One turn moves each row of this set onto another row. After a few examples, where does it send each row asked below?
Vul: [-41  10  65  10  33  -7   4  -1 -15  34 -58 -29   2  20 -34 -24 -24  30]
big: [-12 -81  19 -10  24 -45  18 -22  15  10 -31 -10  -1   9  -8   5   3   8]
Rep: [ -4  13  23 -13  11  14 -34 -47  -4 -10 -45  12  10  -3  -8 -42  54 -11]
dugo: [ -3 -46  50  18  50  -4  34   6  -2  38 -38 -50  18  17  -1 -50  45  24]
popo: [-35 -21  51  10  43 -45  -8 -15  -9  38 -51 -20   6  35 -30 -38 -41  -2]
Zetu: [ 29  -2  25   1  80 -35 -21 -11   0  -1  -6 -36  18  42 -13   7   6  21]
zafa: [-21  16  -1 -16  35 -34 -35   5  -5 -15  14  -3   3  29   0  -3  29  25]
rumut: [ 26 -25  17 -12 -12   8  11  -1 -46  34 -18 -27   2  51  -7 -68   5  -4]
puduf: [-69   0  58 -20   9  10 -13  -6 -25  -1 -44 -26  49  21 -29 -15  20  -4]
megi: [-20 -15  -6 -30  19 -55   8 -16 -23   1   4 -32 -30  48 -10 -55  21   3]
buki: [  4 -27  11   1   0 -47 -62 -33  26   1 -34  -6  11  17 -29 -50  27  11]
rarid: [  4 -12  23   6  19 -22  -6  -6 -58 -31  12   3  17  24  23 -43  10  -6]
bube: [ -6 -28  47   8  61  39  11   0 -14  15 -14 -51  34   6 -27 -25  52   7]
liri: [ 14 -61  25   6  45 -29 -25 -11 -43 -18   4 -52  44  35   1 -41  -1  20]
zavok: [  7  15  49 -16  20  22  -2 -54 -22  -1 -27  -4   3   0 -18 -72  28  27]
pali: [-64 -31  44 -20  20 -28 -24 -21 -20   2 -37 -18  53  37 -25 -28   3 -35]
ribe: [-57 -33  37 -14  38 -31 -41 -16  -2  26 -29 -15  37  34 -38 -20 -31   4]
savon: [-15 -64  33   2  32 -26  20   3  23  40 -37 -29   4  11  -1 -18  18  55]
zun: [ 15 -26  36  -2   8 -38 -30 -41   8   9 -18 -21   4  19 -39 -81   2  49]
dokop: [ 25   8  20   3   4  28 -32  21 -30  19  -8   2  34  31   4 -16  13  18]
zelol: [-15 -57   5 -32  -9  16  10 -14 -46   6 -49 -50   7  26  18 -33  30  13]
sibef: [-25 -33   8 -18  -7 -10 -49 -50 -13 -25 -24  -3   6  -6 -20 -58  31   8]
sos: [  8 -46   5   1  13   1 -46  15 -12  13 -43 -41  53  38  14  -8  40   9]
vod: [-46  12  72   4  15  -3  20  -5 -33  10 -67 -31  18  23 -21 -33  10  -9]
Tuva: [ -3 -46  34  -4  52  20   9 -26 -22 -15  -8 -31  28   5 -34  -3  37 -39]
noz: [  1   4  -8 -33   4  -5 -18   9   7  50 -15 -33 -13  56 -28 -28  22  28]
keba: [-14 -63  17 -21  35  -3  -5 -28   3 -11  -8 -10  15  -1 -34  29  10  -8]
dor: [  6 -13  25 -32  58 -19  36 -41 -33  -7 -14 -44 -27  30  -9 -18  -3  26]
tilo: [  0   3   5 -38  26   8  14 -16  -3  23 -60 -34 -18  32   5  15  37  15]
lop: [ 35  19  52   4  26 -15 -14 -38  17  25 -38  -7   7  23 -27 -65  26  29]

Zetu turns into dor
Vul turns into vod
noz turns into rumut
And these:
Tuva turns into keba
zun turns into lop

One turn moves each row of this set onto another row. After a few examples, where does it send each row asked below?
zusor: [ 23  39 -40  43 -26   1  -8  11   4   0 -28  -6  11 -53]
lev: [ 30 -37  16  46  10  22  13 -14  22 -11 -12  -6  29  -3]
fas: [  5  31 -25  49 -26  12   8  19  16  22 -45  -2  21 -40]
Desiz: [-12  47 -18  54 -18  -4 -20   4 -24 -13   1 -16 -12 -47]
meti: [ 12  42 -24 -14   1 -28  22  27 -20  27  -3  -4  -9   3]
reraz: [ 17  30 -47  42  -6 -19   1  23 -15  -9 -10   7   8 -57]
koved: [ 22 -45  13  47  23   9  22  -5  10 -15  -2   3  28  -4]
Noru: [ 11  47 -15 -11 -13  -9  20  20  -3  40 -22 -11  -4  11]
Kosok: [ 20 -62   8  18   8 -11 -31 -11  -8  -4   5   8 -20   4]
nol: [-44  27   1  63  -3  -6  12  30 -27  11  -9   2   0 -29]
Pugu: [-37  37   6  64 -21  14   4  17  -9  20 -26 -12   3 -26]
gifo: [ 25 -54  21  21   5 -16 -36 -24  -8   1   1   4 -17   2]
Bil: [ 23 -55  16  20  -7   7 -35 -20   8   6 -11   0 -16  10]
Kibin: [ 13 -59  30  26   6 -11 -26 -16  -4  14  -8   8 -11  11]
pokip: [ 26 -51  25  22  -2  -8 -38 -27   0   6  -6   0 -15   5]
mil: [-13  61  -2  11 -26 -46   0 -17  -1   1 -30  -1  -5  -2]
voba: [-18  49  -5  57 -31  15 -17   1  -6   6 -19 -22  -5 -36]
zimuz: [ 31 -43   3  43  26   0  13  -8   1 -29  12   3  22 -13]
nasos: [ 22  50 -29 -16  -7 -23  10  17 -15  22  -5 -12 -12  -1]
sotid: [ -5  17 -36  48   4 -21  23  40 -18   5 -15  19  16 -46]
Gur: [-28  33 -15  57  -2 -17  -3  22 -37  -9   7  -2  -9 -42]
Gemuf: [ 42 -30   7  42   5  20   0 -24  21 -22  -4 -12  23 -12]
Piga: [ 21  52 -23 -14 -16 -12   8  13  -5  30 -16 -16  -9   4]
bove: [ 12 -62  21  22   0   4 -24 -11   5  13 -13   6 -12  15]
bure: [-22  56   4  15 -24 -43   9 -11   1   9 -36   3  -1   5]
Rom: [ 27 -55   8  17  -2  -3 -39 -20   0  -4   0   1 -21   4]
pas: [-13  58  -7  10 -18 -56   2 -13 -10  -6 -21   4  -7  -5]
refav: [ 19 -55  31  24  -1  -5 -32 -23   2  14 -12   2 -12  10]
talo: [-28  51   4  15 -15 -52  16  -4  -6   9 -31   9   0   5]
Vaso: [  5  41 -17 -10  -2 -20  27  29 -13  37 -14  -4  -3  11]
soves: [ 10 -66  16  21   9  -7 -21  -5  -5   7  -2  11 -15  12]
Kuzo: [-22  51  -3  12 -12 -59  12  -4 -13  -2 -21   9  -4  -1]
fuvaz: [-11  18 -22  52  -8  -1  28  38   1  24 -37  13  25 -35]
deme: [ 44 -34  -1  40  16   6   0 -20   8 -34  10  -7  19 -17]
Mebik: [ 17 -59  24  23  10 -18 -29 -17 -10   6   0   8 -14   6]

zimuz turns into Gemuf
soves turns into Rom
bure turns into Kuzo
And these:
Piga turns into Vaso
reraz turns into fas
Gur turns into voba
Kibin turns into gifo

One turn moves each row of this set onto another row. After a few examples, where does it send each row asked below?
J: [-11   9 -13  10   0  -8  11 -27  28  21  16 -38   2  -8  -4   9  39 -36
  35 -19  29  -1  34  -9 -23  11]
X: [ 54   5  14  29 -16  28 -28 -50  -4  -2 -11  34 -41  28  16   1 -23  10
  -2  60  -1   2 -11 -10  14  17]
U: [-22  17 -28  14   5  21  -4 -13  80   8 -12  30 -14  33  12 -18  -1  -5
  33 -14 -23  25 -11   5  17  -7]
Z: [-19 -11   5 -16  12  -6  30 -29 -28  14 -19 -28  33 -14   5  20   8 -24
  21  33  28  35   1   1 -20  -3]
B: [-18  23 -25  19   9  15  -7 -16  91   3   9  30 -24  21   6   8  -3 -10
  27  -4 -15  32 -20  -2  17   5]
C: [ 41 -47   0  23 -11  12   7  30 -22   2   4 -29 -16 -29 -14  15  21  15
  11  27  25  -7  28   0   5 -35]
S: [-21   5  -9  -9  -8 -16  10 -10  26   3  28 -27  10 -12  -6   6  39 -31
  37 -14  32  -4  26  11 -13  17]
Q: [ 36 -36 -12  12  25  15 -17  30 -36   8 -49 -31 -37  18 -23  21  -8 -10
 -15  30  -2   5  -7  18   7   2]
N: [ 19  13  32  27 -38  31  41 -36   7  10   9 -18  -2  -8   2  26 -23  20
  11  28  12  30 -25 -43  -2  17]
E: [-15  -8 -29  -6  43   0  10  55  14 -24  -7  -7 -14   7  -5  -8  -3 -13
  16  30 -33  33  -2 -14  40  -5]
T: [ 36 -44  -9  17  16 -14 -14  32 -22 -12 -36 -27 -14   0 -40   6   4  -5
 -26  31  -4  -6  11  24  -1  -3]
D: [-26   9   2 -13  12   3  14 -42 -14   9 -11 -20  20 -21  -6  15  28 -27
  15  14  37  33 -11   1 -24  34]
K: [ 26   2  -3  26 -24  58 -22   3   3  -8 -23  25 -62  -7  12   3 -39  38
  25  34 -12  14 -12 -13  19 -14]
W: [ 49  12   6  28   0  19 -43 -48   1   1  -4  43 -47  45   9 -10  -8  -1
 -13  30  -3  27 -10   9  25   1]
G: [-32 -19  -8   7   6   0 -13 -13  58   7  10  34  13  24  12   1  -7 -37
 -16  10 -36  17 -36 -18  20 -20]
M: [ -3 -32 -16  40 -38 -45 -19  16  17 -12  12   1 -14  29   6 -14  30   5
 -25  12 -18   2  15  -1   2 -35]
F: [-17  -2   9  -5  -9 -13 -15 -38  47  15  23  15  18  15   8  -1 -14 -41
 -17  -6 -32  15 -26 -12  -1 -33]
R: [ 24  43 -12  -2  11  13 -17 -32  10   0 -13 -12 -47  21   2  -3  20   8
  15   7  59 -19 -33   1 -11  30]
L: [ 36 -41   4  18 -26   5  -4  33 -18 -14 -20 -30 -11 -21 -18  23  12  18
  13  27  41 -14  28 -12  -3 -22]
P: [ 41  -8 -19  34 -37  48 -21  14  13  -3 -22  26 -52   6  10   0 -24  28
  25  50 -18  24 -16 -18  22  -1]

X turns into T
J turns into U
And these:
P turns into L
R turns into E
F turns into W

